Each named move below is a turn or a mirror, shown by a few rows before and after it. Which moves, in which order, take the first row of each later pair to the second? The first pair is answered.
felo (before => after):
[ 19.0  24.0   2.2   5.8  23.7  -0.3 -17.0  28.6   0.8  12.9  11.6 -39.6
 -31.7] => [ 21.3  12.8  -2.9  11.1  -3.2 -20.9 -32.9  29.4 -23.3  19.2  13.6 -28.2
 -16.8]
[-21.1 -48.6  -6.6  15.1 -17.6   0.5 -16.3 -31.5 -21.5  -9.8 -14.9   9.3
  22.2] => [-24.4 -30.5   2.1   7.6  27.8  30.4  13.1 -35.1  19.6 -22.3 -16.0  -7.4
  -3.6]
[ -6.3   2.5   2.4   4.5  21.4  18.0   2.3  -2.5  16.9 -10.3  -5.2  -6.0
  -7.6] => [ -4.0 -12.6  -2.6   9.0 -13.1  -6.5 -22.0   0.3 -17.6  -0.5  -4.8   5.7
  12.4]
[  1.3 -14.6  14.9  20.5  -8.6   0.3 -18.8   0.3 -20.5   7.5   3.3  -0.7
   4.2] => [ -0.7  -4.4  19.1  14.9  22.0  22.3  -1.3  -0.1   5.7  -0.4   2.5 -14.7
 -10.4]
koteb (before => after):
[ -0.4   9.5  -3.1   7.2  16.9 -25.8   1.5   1.8  -8.0  16.7  19.1 -11.7
 -26.1] => [-13.4  -8.6  -5.9  22.0  12.6 -12.4 -22.0 -20.3 -23.1   2.3   0.1  -0.9
  -6.7]
[ 15.3  20.6  10.6  -9.4  -2.4  10.6 -14.1  11.0  -9.5  -4.8  -2.9 -14.3
   1.3] => [ 10.9  16.8  10.1  -4.7  -1.6  11.4 -17.9   4.6 -11.1  -7.4  -7.3 -12.5
   4.1]
[ -0.2  13.2 -12.0 -22.1 -13.3 -46.4  27.9 -17.2  16.6   1.7   7.4  -2.4
 -10.5] => [-15.4  -7.1 -15.8  -7.5 -20.3 -29.3   2.3 -45.0  -1.1 -17.2 -15.6   9.2
  10.4]
[  5.1  15.3  -0.2  14.6   6.0  -4.4 -27.5   9.2 -15.7   9.5   6.6   6.0
   3.3] => [  7.9  19.6   0.3  12.7   6.5  -7.2 -23.8  14.3 -13.1  10.9  11.2   4.3
   0.1]
zad (before => after):
[-25.0  -7.8 -16.3  12.1   0.7 -25.1 -20.3 -27.3 -25.4   5.6 -19.6  28.7
  10.6] => [  0.0  13.5  -2.9  -2.2 -18.5 -13.8 -23.7  -3.8 -27.1   4.3 -31.0  37.7
  20.6]
[ -6.4  32.4  -0.4  -9.3  -6.1 -19.5   6.6  -1.6   3.7  -3.9  -6.6   6.9
 -11.0] => [ 11.5  28.2   8.6 -14.5 -10.5  -1.4  14.7  10.6  11.6  -7.6  -8.4   4.9
  -9.4]
[-16.7  -1.6  -8.3  -0.4   1.3 -10.0  -6.3 -24.4  -6.0  -5.1 -14.5   3.6
  -9.2] => [ -5.0  12.3  -5.2  -9.3 -10.2  -4.4 -12.1 -14.8  -5.9  -5.4 -22.4   9.8
  -3.9]
[ 10.1  -2.9  -3.3 -20.3 -40.9 -10.5   9.7   6.1   6.8   6.2 -10.4  25.4
  36.7] => [ 14.0 -27.4   1.9 -13.2 -32.7   5.7  25.0   5.0  16.8   6.1  -3.5  17.4
  32.8]
Tunab (before => after):
[-17.2  13.6   0.8   2.0  22.6   5.1   3.2 -12.0   9.5  -3.6   0.4 -11.4
 -13.1] => [-21.3  11.0  -2.0   4.9  20.7  -0.9  -4.4 -15.0   2.5   0.3   2.2  -8.9
 -11.0]
[-29.4  -0.3  -1.1   5.8  12.1  -4.6   4.2  -8.6  14.8  -2.1   0.9  -3.3
   3.3] => [-28.7  -2.2  -2.1   6.2  12.5  -4.5   4.3  -9.3  13.4  -2.5   1.4  -4.7
   0.9]
[  5.7   1.9  -2.4 -14.7   2.4 -11.7  17.2  16.5   7.4  10.0  -1.4   4.7
   1.6] => [  6.4   4.4  -3.6 -10.8   5.5 -15.0  13.3  16.2   4.2  11.3   3.8   1.9
  -3.8]
[  4.9   0.1   4.9  10.1   6.8  10.9 -11.1   2.2 -11.7   0.8   0.8 -14.2
  -9.9] => [  1.4  -0.6   2.6  11.3   3.7   7.1 -15.5  -2.5 -17.7   0.3  -2.1  -8.8
  -3.7]
Then:
Between the rows of a pair lie 2 to 3 moves.
[-9.9 36.1 10.9 -4.8 -2.2 -2.3 26.4 19.3 25.2 14.0  5.0  0.1  6.8] => [-25.4  14.8   0.9  18.7 -21.7 -13.8 -17.6  -4.5 -18.0   9.0  -8.2  10.6
  26.5] -> Tunab, felo, koteb
[ 30.0 -16.6  -3.9   6.8   7.8  -2.7  21.2  17.8   6.8 -10.6  20.5 -26.2
   2.2] => [  8.8 -23.0 -15.8  17.7   9.0 -25.2  11.7   2.2  -7.2  -5.6  27.0 -21.2
   0.3] -> zad, felo
[  2.4 -12.3  -6.3   3.4 -11.1 -31.4  -7.0   4.5  -7.1  13.7  32.4  -4.9
 -13.3] => [ 25.6 -11.0   6.0  -3.7 -22.5 -10.4   1.4  23.5   0.1  11.4  28.2  -5.7
  -6.3] -> zad, zad, zad
[ -7.7 -36.8  -0.2 -10.1 -11.1 -39.1 -13.4 -15.8 -18.4  11.3  13.8  -5.2
   7.5] => [-23.0 -20.2  -2.6  -5.4  24.9 -28.6  -7.2 -27.6  -2.2   4.9  14.5 -21.4
 -13.2] -> felo, Tunab, Tunab
[ 33.5   2.0  19.9  -6.7 -26.8  14.3 -13.8  28.1 -11.6   4.7  -4.8   0.4
   9.2] => [  9.9 -22.2  17.7   8.7  19.6  35.7   8.9   2.4  15.9  -4.4   3.5 -19.9
 -12.7] -> koteb, felo, zad
[ 35.2 -27.2   9.8  -3.7   1.2  37.6  35.0  22.5  18.0   7.2   7.8  -5.1
   0.7] => [-14.1   4.9 -19.6  15.4  27.1 -32.6  -2.7  -5.8 -20.4  24.8  28.6 -16.7
 -30.8] -> Tunab, zad, zad
[-14.7 -25.4 -10.8   8.9  -5.3 -20.0   4.8 -10.0  -1.4  15.3  19.4  -3.0
  -2.2] => [-18.5 -24.4  -8.4   4.4   8.7   2.8  15.8 -19.3  18.4   2.5   8.5  -6.1
  -2.8] -> Tunab, felo, koteb
[ -2.6 -17.2   3.7  26.8  11.9  16.0   6.0  -6.0  -8.4 -10.9   0.7  -2.4
   3.8] => [-15.8   4.3  -1.7  18.1   0.7  -2.2  -8.6 -11.1 -15.0 -12.4 -11.5  12.3
  14.3] -> zad, Tunab, zad
[ -5.6 -14.8   7.9 -16.0 -28.2  -0.7  25.2  18.6  14.6  12.9  15.4   5.8
   4.6] => [-26.3 -30.8   1.2  -0.5 -29.8   5.7   4.9  -8.8   2.8   2.2  -0.5  12.5
  16.5] -> koteb, zad
[ 37.1   9.5   6.4 -14.6  -3.0  14.0 -12.5  32.1  10.5   8.2  13.6 -21.2
 -11.5] => [ 26.5 -11.8   3.4  -3.6 -19.9  24.5 -33.9  11.4  -7.4  -8.3 -11.1  -2.5
  19.2] -> felo, koteb, Tunab
